x = -36.1 -2.5 33.0 3.7 4.3 -56.4 17.3 -21.5 -7.6 24.1 -37.6 -62.9 -1.0 -12.2 38.2 -8.2
x[0] => -36.1
x[15] => -8.2
x[3] => 3.7
x[9] => 24.1
x[10] => -37.6
x[7] => -21.5
x[14] => 38.2
x[5] => -56.4
x[12] => -1.0
x[11] => -62.9
x[13] => -12.2

X =
[[12.283, -4.013, 3.847, -9.418],
 [-15.108, 22.537, -16.899, 19.287],
 [-4.040, 12.753, 4.400, 18.137]]
X[0, 0]: 12.283
X[1, 2]: -16.899
X[2, 2]: 4.400
X[2]: [-4.040, 12.753, 4.400, 18.137]
X[1, 0]: -15.108
X[0]: [12.283, -4.013, 3.847, -9.418]
X[1, 1]: 22.537
X[2, 3]: 18.137

M = (585, 402, 347, 170, 341, 651, 728, 296, 790, 570)
M[0] -> 585
M[-9] -> 402
M[-2] -> 790
M[-8] -> 347

data =
-3.1 0.7 -2.0 -0.3 56.8 20.7 -32.9 -13.2 16.9 4.4 0.1 -13.4 14.1 -9.5
-1.8 0.7 -2.3 -0.3 57.4 21.3 -30.8 -14.6 16.4 4.8 0.1 -13.8 13.6 -9.8
data[0,0]: -3.1
data[1]: [-1.8, 0.7, -2.3, -0.3, 57.4, 21.3, -30.8, -14.6, 16.4, 4.8, 0.1, -13.8, 13.6, -9.8]
data[1,0]: -1.8
data[0,3]: -0.3
data[:, 10]: [0.1, 0.1]
data[:, 12]: [14.1, 13.6]
data[1,1]: 0.7
data[:, 2]: [-2.0, -2.3]
data[1,7]: -14.6
data[0,8]: 16.9
data[0,9]: 4.4
data[:, 11]: [-13.4, -13.8]
data[1,12]: 13.6
data[0,1]: 0.7
data[0,2]: -2.0
data[1,6]: -30.8
data[0,4]: 56.8
data[1,11]: -13.8
data[0,6]: -32.9

A =
-34.4 25.5 -42.0 -22.1 -25.6 10.0 -32.8 -16.1 26.5
-52.2 56.5 -39.4 43.7 -56.7 -50.8 -52.6 46.9 56.3
55.1 -43.9 54.0 13.0 44.1 -0.3 52.8 6.7 -45.0
Indices start at 0.
(0, 0)	-34.4
(0, 6)	-32.8
(2, 5)	-0.3
(2, 4)	44.1
(1, 7)	46.9
(2, 0)	55.1
(1, 8)	56.3
(2, 6)	52.8
(0, 2)	-42.0
(0, 1)	25.5
(1, 5)	-50.8
(2, 8)	-45.0
(2, 7)	6.7
(0, 4)	-25.6

grid =
array([[-16.0, -24.0,  17.7,  38.3, -17.5,  28.9, -13.1,   3.9, -17.2,
        -28.8,  45.2],
       [-16.6,  37.8,  22.2,  31.2, -34.4,  -7.2,   1.2, -35.1,  -5.9,
         15.1, -52.5],
       [-43.2,  11.3,  28.7,   5.8, -34.6,  21.9,  -1.8,  -9.4, -13.8,
         18.3, -55.2],
       [ 18.0,   5.8,   6.3,  15.8,  -1.9,  -5.5, -12.1,  18.6,  -0.5,
          8.9, -16.6],
       [  8.4,  -4.0, -39.1, -53.5,  30.3, -28.4, -12.6,  12.4,   7.1,
          8.6,  13.8]])
Indices start at 0.
row 0 col 0 = -16.0
row 0 col 1 = -24.0
row 1 col 6 = 1.2
row 2 col 4 = -34.6
row 4 col 2 = -39.1
row 1 col 8 = -5.9
row 2 col 3 = 5.8
row 1 col 4 = -34.4
row 1 col 2 = 22.2
row 3 col 2 = 6.3
row 0 col 6 = -13.1
row 2 col 6 = -1.8
row 0 col 2 = 17.7
row 4 col 10 = 13.8
row 1 col 10 = -52.5
row 2 col 5 = 21.9
row 0 col 10 = 45.2
row 2 col 7 = -9.4
row 4 col 4 = 30.3
row 4 col 8 = 7.1
row 0 col 5 = 28.9
row 1 col 5 = -7.2
row 3 col 0 = 18.0
row 2 col 9 = 18.3
row 0 col 8 = -17.2
row 4 col 6 = -12.6
row 4 col 3 = -53.5
